128 stands for zero in the data rows.
Some points, one per row:
np.array([0, 0, 71, 0, 3, 10, 0, 50, 0, 42, 0, 0, 1, 0, 0, 28])
np.array([132, 129, 136, 133, 130, 133, 144, 132, 134, 121, 130, 132, 131,
          131, 136, 135])
np.array([146, 137, 140, 136, 148, 148, 130, 138, 138, 132, 131, 142, 144,
          119, 139, 144])
np.array([87, 139, 65, 68, 121, 28, 69, 94, 147, 61, 150, 58, 89,
          97, 149, 119])
np.array([23, 70, 70, 96, 37, 55, 67, 81, 74, 94, 118, 32, 121,
          88, 108, 45])
np.array([84, 63, 126, 90, 62, 78, 0, 178, 110, 54, 53, 19, 82,
          53, 90, 104])
np.array([129, 88, 103, 119, 118, 84, 65, 65, 86, 105, 98, 114, 108,
          101, 89, 102])
np.array([134, 133, 132, 139, 123, 139, 133, 138, 133, 140, 130, 127, 138,
          125, 133, 140])
np.array([115, 131, 126, 116, 132, 136, 131, 136, 117, 133, 124, 117, 127,
          129, 119, 139])
np.array([143, 138, 136, 135, 137, 135, 141, 124, 141, 133, 132, 142, 142,
          133, 149, 131])
np.array([74, 97, 102, 109, 130, 101, 100, 96, 101, 104, 97, 96, 104,
          82, 90, 105])
np.array([3, 16, 0, 0, 0, 7, 0, 0, 35, 0, 157, 0, 0,
          51, 66, 117])
np.array([127, 151, 124, 55, 114, 114, 156, 132, 211, 178, 121, 128, 187,
          135, 184, 136])
np.array([110, 149, 134, 113, 135, 136, 141, 155, 132, 133, 137, 129, 123,
          127, 133, 121])
np.array([169, 173, 143, 166, 164, 140, 144, 130, 129, 160, 132, 120, 132,
          119, 144, 156])
np.array([98, 111, 108, 76, 122, 98, 115, 98, 111, 137, 124, 80, 82,
          124, 99, 54])
np.array([182, 194, 143, 163, 167, 187, 176, 155, 206, 142, 158, 158, 177,
          161, 143, 153])
np.array([127, 133, 126, 137, 138, 148, 121, 138, 116, 131, 132, 137, 129,
          130, 130, 119])
np.array([96, 149, 160, 134, 169, 159, 120, 121, 120, 121, 163, 127, 108,
          130, 133, 112])
np.array([99, 115, 84, 124, 78, 98, 86, 108, 98, 89, 84, 124, 117,
          81, 128, 108])
np.array([128, 123, 134, 124, 136, 123, 120, 143, 130, 115, 133, 128, 136,
          128, 135, 137])
np.array([164, 164, 131, 134, 151, 155, 149, 172, 137, 149, 134, 148, 156,
          160, 160, 166])
np.array([108, 102, 107, 104, 114, 103, 129, 107, 110, 109, 99, 90, 117,
          93, 93, 106])
np.array([134, 180, 135, 154, 163, 201, 201, 170, 137, 137, 175, 182, 200,
          144, 212, 185])
np.array([66, 98, 74, 100, 84, 100, 111, 104, 97, 106, 115, 100, 101,
          104, 79, 94])
np.array([131, 130, 129, 132, 133, 133, 137, 128, 131, 124, 138, 129, 138,
          132, 133, 138])
np.array([142, 141, 131, 150, 145, 147, 142, 134, 143, 146, 142, 152, 135,
          128, 141, 147])
np.array([69, 65, 89, 85, 42, 91, 56, 63, 85, 30, 90, 55, 51,
          41, 62, 113])
np.array([141, 138, 137, 139, 139, 136, 140, 131, 132, 133, 135, 140, 128,
          128, 139, 140])
np.array([120, 123, 118, 118, 124, 128, 123, 128, 132, 122, 118, 138, 127,
          121, 117, 115])
np.array([164, 162, 143, 119, 105, 113, 129, 171, 134, 189, 95, 94, 147,
          157, 140, 132])
np.array([171, 156, 127, 173, 145, 149, 142, 143, 164, 140, 130, 154, 139,
          147, 128, 182])
np.array([122, 114, 124, 124, 114, 119, 133, 137, 125, 115, 118, 124, 123,
          130, 124, 123])
np.array([118, 121, 124, 121, 117, 116, 128, 112, 109, 128, 121, 123, 115,
          106, 120, 107])
np.array([87, 101, 71, 94, 84, 86, 107, 89, 89, 89, 93, 103, 103,
          95, 102, 82])
np.array([135, 133, 130, 136, 138, 122, 145, 130, 141, 131, 142, 142, 143,
          142, 134, 144])
np.array([44, 12, 71, 30, 0, 39, 63, 69, 125, 44, 88, 0, 6,
          150, 47, 114])
np.array([116, 97, 77, 109, 78, 96, 124, 102, 93, 99, 109, 101, 82,
          83, 69, 62])
np.array([85, 128, 175, 148, 174, 189, 111, 123, 107, 174, 106, 132, 131,
          126, 128, 131])
np.array([121, 115, 109, 112, 103, 136, 102, 120, 116, 120, 127, 97, 119,
          101, 105, 112])
np.array([93, 104, 98, 50, 66, 96, 114, 85, 74, 76, 98, 89, 91,
          115, 118, 104])
np.array([108, 112, 115, 112, 102, 101, 114, 105, 108, 123, 104, 112, 111,
          96, 111, 113])
np.array([128, 138, 119, 167, 113, 156, 84, 120, 87, 95, 159, 163, 103,
          144, 99, 113])
np.array([144, 152, 205, 153, 190, 166, 170, 162, 125, 128, 185, 195, 188,
          201, 82, 216])
np.array([119, 112, 152, 131, 109, 116, 121, 110, 130, 122, 142, 99, 130,
          104, 107, 136])
np.array([204, 184, 163, 229, 221, 165, 196, 214, 212, 245, 214, 170, 178,
          148, 238, 157])
np.array([141, 127, 93, 139, 118, 175, 142, 155, 134, 157, 132, 151, 106,
          138, 176, 133])
np.array([150, 152, 146, 158, 149, 156, 158, 147, 152, 149, 156, 148, 141,
          142, 159, 151])
np.array([155, 145, 175, 138, 134, 136, 150, 142, 157, 176, 150, 134, 152,
          147, 135, 169])
np.array([8, 17, 63, 0, 1, 0, 0, 0, 24, 0, 0, 30, 0, 0, 0, 0])
24 more points follow, each with its number after it:
np.array([114, 99, 134, 86, 115, 138, 103, 105, 100, 139, 96, 99, 91,
          116, 114, 107]) 0
np.array([130, 102, 127, 126, 122, 99, 100, 116, 108, 89, 112, 136, 115,
          119, 99, 122]) 1
np.array([168, 247, 212, 196, 184, 169, 195, 173, 134, 195, 187, 203, 136,
          175, 247, 169]) 2
np.array([202, 184, 183, 163, 175, 189, 171, 172, 159, 183, 183, 205, 178,
          178, 176, 184]) 3
np.array([87, 108, 106, 111, 90, 94, 99, 84, 93, 114, 96, 93, 90,
          110, 96, 106]) 4
np.array([119, 119, 125, 128, 133, 131, 122, 126, 122, 125, 122, 129, 119,
          117, 128, 130]) 5
np.array([155, 160, 147, 137, 151, 151, 163, 158, 155, 131, 120, 143, 140,
          147, 129, 143]) 6
np.array([95, 117, 126, 120, 95, 110, 128, 102, 113, 120, 101, 98, 115,
          105, 108, 102]) 7
np.array([171, 161, 162, 165, 167, 138, 143, 174, 141, 178, 164, 150, 111,
          169, 183, 158]) 8
np.array([149, 191, 176, 201, 173, 149, 185, 143, 160, 181, 150, 180, 156,
          121, 171, 171]) 9
np.array([107, 132, 96, 115, 118, 95, 98, 116, 131, 92, 137, 77, 91,
          89, 111, 108]) 10
np.array([151, 136, 146, 158, 139, 137, 138, 140, 134, 151, 144, 142, 152,
          136, 137, 124]) 11
np.array([171, 180, 178, 160, 131, 193, 177, 152, 173, 163, 172, 165, 140,
          170, 141, 140]) 12
np.array([165, 136, 137, 158, 151, 138, 155, 157, 142, 146, 149, 153, 144,
          149, 150, 132]) 13
np.array([126, 129, 132, 134, 117, 114, 140, 130, 121, 115, 119, 122, 103,
          107, 128, 123]) 14
np.array([148, 181, 154, 187, 179, 159, 156, 163, 140, 161, 151, 145, 152,
          156, 165, 183]) 15
np.array([173, 147, 198, 167, 164, 165, 192, 156, 179, 166, 155, 161, 162,
          184, 188, 157]) 16
np.array([155, 183, 159, 166, 236, 150, 155, 167, 170, 191, 167, 139, 191,
          198, 161, 172]) 17
np.array([161, 131, 140, 138, 163, 138, 122, 156, 164, 139, 147, 134, 133,
          170, 122, 146]) 18
np.array([138, 159, 122, 150, 124, 124, 167, 111, 137, 114, 140, 150, 156,
          138, 113, 146]) 19
np.array([133, 144, 176, 197, 132, 147, 163, 179, 189, 179, 175, 121, 142,
          161, 158, 134]) 20
np.array([126, 108, 114, 124, 117, 128, 121, 112, 117, 103, 119, 129, 119,
          103, 115, 110]) 21
np.array([136, 142, 142, 166, 161, 141, 133, 144, 150, 160, 163, 146, 147,
          150, 157, 133]) 22
np.array([159, 108, 83, 74, 30, 86, 100, 29, 106, 131, 43, 71, 137,
          33, 60, 58]) 23
Which three of these numbered points are nearest to each point below by angle, seen from the average point of the first points? Their numbers follow each, nearest first.
np.array([15, 37, 80, 63, 61, 47, 81, 40, 83, 76, 77, 101, 66,
          113, 61, 68]) > 4 7 23
np.array([103, 132, 118, 87, 101, 108, 138, 118, 98, 155, 94, 128, 122,
          90, 124, 122]) > 7 23 0
np.array([126, 113, 123, 120, 128, 112, 126, 140, 139, 113, 133, 119, 116,
          130, 128, 123]) > 18 13 16
np.array([101, 96, 109, 97, 109, 118, 127, 123, 120, 120, 102, 101, 134,
          149, 125, 135]) > 0 4 7
np.array([122, 135, 128, 122, 126, 127, 143, 144, 125, 124, 124, 141, 130,
          125, 124, 140]) > 6 3 13
np.array([134, 107, 157, 148, 136, 126, 133, 143, 110, 138, 112, 146, 121,
          123, 147, 156]) > 5 8 16
np.array([111, 120, 139, 129, 118, 123, 122, 125, 119, 124, 123, 136, 126,
          131, 132, 119]) > 16 11 2
np.array([132, 181, 209, 223, 128, 191, 189, 151, 166, 168, 143, 143, 191,
          154, 121, 156]) > 12 9 11
np.array([171, 177, 125, 161, 171, 178, 158, 183, 164, 141, 135, 165, 172,
          160, 153, 134]) > 6 13 3
np.array([133, 132, 160, 134, 156, 101, 113, 138, 136, 141, 122, 163, 129,
          143, 159, 152]) > 8 2 3
np.array([108, 107, 92, 122, 109, 95, 105, 105, 105, 107, 105, 105, 96,
          110, 116, 126]) > 4 10 23
np.array([135, 125, 121, 130, 148, 136, 101, 141, 137, 129, 129, 137, 144,
          167, 142, 116]) > 18 22 17
np.array([72, 95, 49, 92, 81, 105, 104, 70, 82, 116, 75, 119, 91,
          138, 99, 87]) > 4 23 7
Here are 24 other points, each followed by its number:
np.array([134, 126, 121, 129, 130, 120, 118, 121, 113, 120, 128, 121, 120,
          113, 106, 120]) 0
np.array([131, 82, 106, 123, 96, 125, 89, 91, 98, 130, 98, 90, 134,
          121, 106, 91]) 1
np.array([131, 142, 121, 125, 144, 132, 110, 123, 124, 139, 136, 111, 116,
          123, 116, 119]) 2
np.array([142, 128, 132, 141, 137, 123, 132, 113, 124, 116, 123, 124, 122,
          125, 135, 129]) 3
np.array([134, 129, 109, 134, 125, 110, 143, 114, 114, 131, 118, 130, 121,
          120, 118, 110]) 4
np.array([117, 102, 106, 116, 111, 115, 95, 127, 117, 89, 99, 113, 90,
          114, 106, 107]) 5
np.array([116, 129, 152, 83, 139, 124, 98, 97, 105, 104, 214, 93, 136,
          112, 132, 173]) 6
np.array([142, 155, 130, 136, 95, 142, 119, 120, 139, 144, 167, 141, 128,
          163, 122, 120]) 7
np.array([91, 115, 109, 116, 113, 122, 121, 102, 100, 112, 111, 104, 104,
          131, 111, 117]) 8
np.array([118, 133, 121, 156, 133, 127, 136, 124, 133, 145, 148, 106, 142,
          119, 134, 134]) 9
np.array([191, 248, 171, 196, 185, 255, 255, 223, 210, 193, 206, 228, 211,
          196, 154, 211]) 10
np.array([153, 142, 150, 148, 148, 126, 132, 146, 138, 143, 148, 162, 140,
          155, 142, 146]) 11
np.array([86, 120, 85, 120, 75, 103, 89, 83, 68, 86, 63, 77, 73,
          71, 91, 92]) 12
np.array([131, 134, 99, 151, 140, 94, 138, 153, 130, 138, 118, 154, 122,
          143, 112, 132]) 13
np.array([77, 74, 187, 67, 101, 144, 78, 55, 128, 106, 86, 89, 87,
          94, 92, 50]) 14
np.array([195, 191, 186, 160, 189, 235, 204, 190, 206, 202, 188, 215, 212,
          187, 234, 173]) 15
np.array([146, 150, 146, 140, 149, 132, 145, 144, 127, 148, 152, 143, 142,
          143, 146, 153]) 16
np.array([97, 115, 97, 81, 114, 112, 113, 109, 91, 92, 101, 95, 94,
          108, 89, 97]) 17
np.array([144, 108, 123, 125, 123, 100, 119, 110, 128, 102, 113, 68, 73,
          119, 138, 121]) 18
np.array([127, 93, 109, 97, 136, 97, 97, 61, 101, 105, 85, 128, 134,
          86, 128, 117]) 19
np.array([151, 148, 161, 196, 199, 219, 212, 186, 186, 184, 167, 178, 176,
          139, 185, 186]) 20
np.array([121, 105, 103, 125, 95, 141, 116, 132, 120, 91, 138, 107, 116,
          112, 131, 85]) 21
np.array([129, 83, 70, 89, 13, 78, 152, 102, 61, 54, 96, 139, 86,
          98, 104, 85]) 22
np.array([167, 151, 163, 167, 123, 168, 163, 142, 137, 157, 182, 150, 137,
          179, 184, 129]) 23
Which three of these numbered points are nearest to each point below by angle, seen from the average point of the first points? Their numbers follow each, nearest first.
np.array([117, 115, 116, 115, 91, 121, 135, 138, 157, 114, 127, 110, 118,
          127, 106, 152]) > 10 20 7
np.array([96, 115, 133, 121, 96, 137, 138, 126, 117, 109, 132, 115, 102,
          140, 106, 120]) > 8 7 23
np.array([187, 161, 182, 179, 204, 157, 146, 199, 189, 175, 168, 196, 158,
          209, 156, 155]) > 11 16 15
np.array([184, 198, 181, 164, 200, 190, 173, 164, 165, 177, 173, 176, 186,
          169, 168, 192]) > 16 15 10
np.array([146, 146, 155, 157, 127, 124, 126, 163, 149, 119, 147, 134, 138,
          141, 129, 134]) > 11 16 10
np.array([122, 136, 125, 115, 115, 125, 111, 123, 116, 113, 135, 131, 119,
          138, 123, 124]) > 7 11 23
np.array([120, 117, 108, 117, 118, 108, 104, 124, 112, 104, 114, 122, 110,
          111, 119, 104]) > 5 22 17
np.array([42, 20, 47, 28, 65, 26, 50, 42, 23, 40, 46, 32, 52, 55, 19, 30]) > 17 12 5
np.array([138, 120, 118, 129, 133, 127, 134, 132, 129, 128, 126, 129, 126,
          120, 123, 127]) > 20 11 10
np.array([127, 116, 134, 110, 131, 95, 124, 115, 151, 118, 121, 95, 100,
          106, 111, 138]) > 18 3 6
np.array([123, 120, 94, 137, 158, 114, 153, 172, 117, 151, 168, 178, 155,
          143, 143, 131]) > 13 11 16
np.array([114, 96, 96, 108, 113, 120, 152, 122, 115, 82, 137, 121, 110,
          122, 104, 124]) > 22 21 17
np.array([181, 179, 159, 179, 158, 171, 164, 179, 187, 163, 157, 164, 205,
          160, 198, 167]) > 15 16 10
